Named turns come first, each shown by rows before and after it. Which turns, in which order, take the first row of each pair that follows to the second? Write the first one first, as in the answered first pair.
turn fup:
[ 10.9 -29.3   0.7  -7.4 -15.3  -7.0  17.7 -16.1   3.8  18.8  44.2  -3.2
  -8.5  -4.7  24.2  10.6   3.3 -11.3 -17.3 -18.4 -11.3] => [ 21.6  -3.9 -17.5  -3.1  -3.2  18.8  34.1 -42.8  -2.3  19.5   1.3  -6.0
   7.5   7.2  -3.6   7.8  15.3  -9.9 -22.6  -4.9   2.6]
[ 11.4  35.1  33.3  25.0  11.0 -11.1  26.8  -5.5  -2.8  25.6 -24.8  -1.2
  18.8  20.0   8.1  -6.2   8.7 -42.5   9.3  -0.8  29.2] => [ -0.4  11.0  52.2  23.9   1.7 -31.5   7.7  18.1   2.8  22.8  14.3   6.6
   1.7  10.0  30.8  -2.4  -1.6 -47.4  18.5 -16.1  14.7]
[ 32.5  -7.0 -26.7  -3.6  -6.6   8.3   1.9 -26.4 -14.1 -14.1 -31.8 -13.1
  39.6  24.6 -12.4  10.5   7.2  11.4  -7.2  45.5   2.3] => [  7.7 -33.3  26.5  19.3 -10.1  -5.6 -46.2 -25.0  10.7 -33.3  -6.1  14.2
   7.3  25.6  -1.8   0.1  -7.5  -4.3  14.5  21.8 -29.8]
turn dov:
[-16.5 -21.5   6.7  -8.2  -4.5 -31.8   6.6  22.6   0.2  11.2  14.8   5.9
  17.9  16.0  14.8 -14.9   5.9  -3.2   6.7  10.5  -9.4] => [-16.4  -3.7   3.5  -4.4   5.6 -21.4  23.6  27.6   1.6  24.4  16.3   5.1
  12.9  15.2   7.2 -15.2  13.1  -4.1   2.5   3.3   2.7]
[  7.2   4.3 -10.8 -12.4   8.0   7.0  26.4  29.5   1.5  17.6  32.0   2.5
 -10.4 -12.0  22.4   5.3  14.0  11.8 -10.3 -27.5  10.8] => [ -7.7  12.1  20.3  15.6  23.8  18.2   4.5   3.5  22.0   7.0  11.7  24.2
 -22.5   1.2   1.6  -4.4  11.5  -0.5   1.9 -41.9  -0.3]
[ -5.5 -14.3   9.9  -6.3 -14.9  -0.5 -17.3  13.3  28.3 -18.6  15.3   9.7
 -27.9 -21.6   7.3 -35.4 -12.8  15.7   4.7  -6.4   6.5] => [  0.3 -11.9  -0.7 -12.9 -18.4  -2.5  -2.8  23.7  24.6  -9.1  20.9   3.7
 -27.6 -31.2  12.2 -31.3 -11.8  18.7   0.2  -5.0  10.7]
[ 19.2 -16.0 -18.5 -31.3 -10.3 -11.0  -2.1  -3.0 -11.9 -21.8   2.2 -16.2
   9.7  -3.6  18.9  10.1  -7.2  25.9 -10.0  22.5   1.3] => [  9.2  20.6 -16.7 -16.2  19.9  14.9  31.5   5.2  -5.3  14.1   1.5  -8.6
   0.4  -9.7  -7.1  11.4   2.5  21.0 -12.6  -3.1  29.7]
turn Pes:
[  0.9  12.1  17.0   9.2  -0.9  16.6  10.5 -10.4   4.7   7.7   2.6   6.1
 -14.1 -15.7 -11.6  -3.3  -5.4 -12.1   2.1 -16.8   5.8] => [  0.1  -8.4  20.1   8.0  -9.3   5.4  -9.9 -17.3   2.5 -11.5  -7.2   4.9
 -10.3  -5.2  -3.3  -8.1  -9.6 -11.1   4.6  -6.6  -9.3]
[ -1.8 -39.7  10.0  -9.3 -15.3 -30.7 -25.6   4.3  -0.3 -18.2  17.5   1.0
  -4.1  -8.9  25.6  -2.9 -13.3  -5.6   8.1  -1.9 -24.4] => [ -3.8  -8.5 -10.1 -16.5  -1.5 -17.3  15.4  32.1  -0.1  22.1  36.0  -4.2
  -6.8 -26.5  20.6   5.0  -6.9   0.0   2.2 -22.9   5.4]
[  7.4  10.4  -4.0   6.6  -2.1   1.3   1.3  -8.8  -2.9   1.6  -9.4   3.2
   4.3   7.2 -10.9  -6.6   2.1  -4.7   7.6   5.2   9.5] => [ 11.0   0.4  -6.6   1.9  -7.6  -9.9  -6.5  -4.5  -5.6  -6.9 -10.8   2.3
   5.9   7.3  -5.0  -7.1   0.9  -0.6   5.9  13.1   3.1]
[-18.9  -6.9   3.7  23.4   0.5   5.1  -4.2  -2.5  11.1 -12.4  -2.9  -2.9
   3.8  -6.2   0.6 -14.8  11.0 -10.4  14.3 -17.1 -18.5] => [-14.1 -18.5  -3.5   7.5 -11.1  -6.9  -6.7   5.8   3.2 -15.7   8.4  -7.8
   6.9 -11.0  16.3 -11.3   5.8  -4.4  11.2 -13.9 -20.2]
Now pairs of rows:
(two turns a pair)
[-12.6  -4.6  22.7 -16.1 -23.9 -10.7 -17.7  21.5  -2.6  -3.5  25.9 -17.7
 -51.0 -20.8  25.3  -0.1 -46.4 -52.6  13.8 -73.0  13.1] => [-21.6   0.5  41.0  -2.4 -16.4  -1.4 -24.7   6.0   5.2  -8.9  13.7 -10.0
 -53.4 -12.4  11.1  -7.1 -45.8 -57.5  18.3 -75.7   9.4]  Pes Pes
[  3.4  -3.1  39.6  16.8 -30.0 -24.3 -45.4  -1.5  15.5  -9.4  24.9 -23.5
 -16.9  -0.3 -21.4  17.1  -1.9 -23.6  13.2  -8.7  -3.5] => [ 10.3  39.1   8.7  17.0  -7.1   1.4   2.9   1.0   8.7  26.2   8.6 -35.1
 -10.7  -5.7 -44.2  25.6  14.9 -18.2   2.2 -11.2  32.2]  fup dov
[-22.4 -24.3  38.1  13.7  -0.5 -22.9 -27.0   3.2  20.3 -10.6  25.3  22.0
 -23.4   3.8   9.5  -5.7 -22.8  -5.9  20.7 -14.6 -21.0] => [-17.3  11.5   0.2   0.4  10.2  -8.2  28.1  30.9  11.2  40.7  43.8   7.3
 -23.7 -18.3   1.1   3.7  -8.7   3.2   7.6 -30.0  18.4]  dov Pes
[-25.7   0.3  29.0  15.1  14.8  15.8 -15.1 -12.0  25.1  20.9   1.6   9.0
 -39.9  18.9  -1.2  -5.7  -1.8  -3.8  10.0 -26.2  -7.5] => [-22.3  13.2  17.3   7.2  15.4  19.0   1.7   2.9  23.7  39.7  15.0   1.8
 -43.9  10.3   1.4  -0.8   0.5   2.4   4.8 -31.8   4.5]  fup dov
[ 11.9  15.1  -3.0  12.1   9.0  -7.9  56.4  62.7   8.4  49.1  57.1  13.1
 -44.6 -35.8   6.2  11.4 -13.6  28.3  38.7 -42.4  13.9] => [  2.6 -38.6  52.9  34.9 -14.3 -26.5 -42.4 -14.1  20.2 -40.4  -4.5  37.1
 -39.7  13.0   5.0 -12.7 -32.1  16.2  56.4  -7.2 -54.8]  Pes Pes
[ 20.0 -18.5   3.8 -17.9  -8.5 -29.5   4.6  17.3 -12.8   8.1  56.3   1.9
 -16.6 -27.8  28.5  31.0  -9.4 -11.5  -7.3 -16.6  11.1] => [  0.6  -6.5  48.3  23.6  14.1 -10.5 -20.3 -13.1   8.6  -2.7  30.7  28.3
 -31.7  -5.8  -0.3  16.9  -5.1 -30.2   9.6 -34.0   0.1]  dov dov
[-16.9 -11.8   9.7  21.7   5.6  -7.0 -11.5  -1.5  35.3 -18.6  19.6  12.2
 -24.7   5.2  -7.1   3.4 -12.1 -10.4   6.3 -27.6 -13.2] => [  0.7  17.3 -21.8  18.3  13.6  14.2  18.1 -22.6  20.7 -10.3 -21.4  -1.7
   3.3  16.3 -30.0   2.5   2.9  -2.3 -10.4 -10.2   9.0]  fup fup
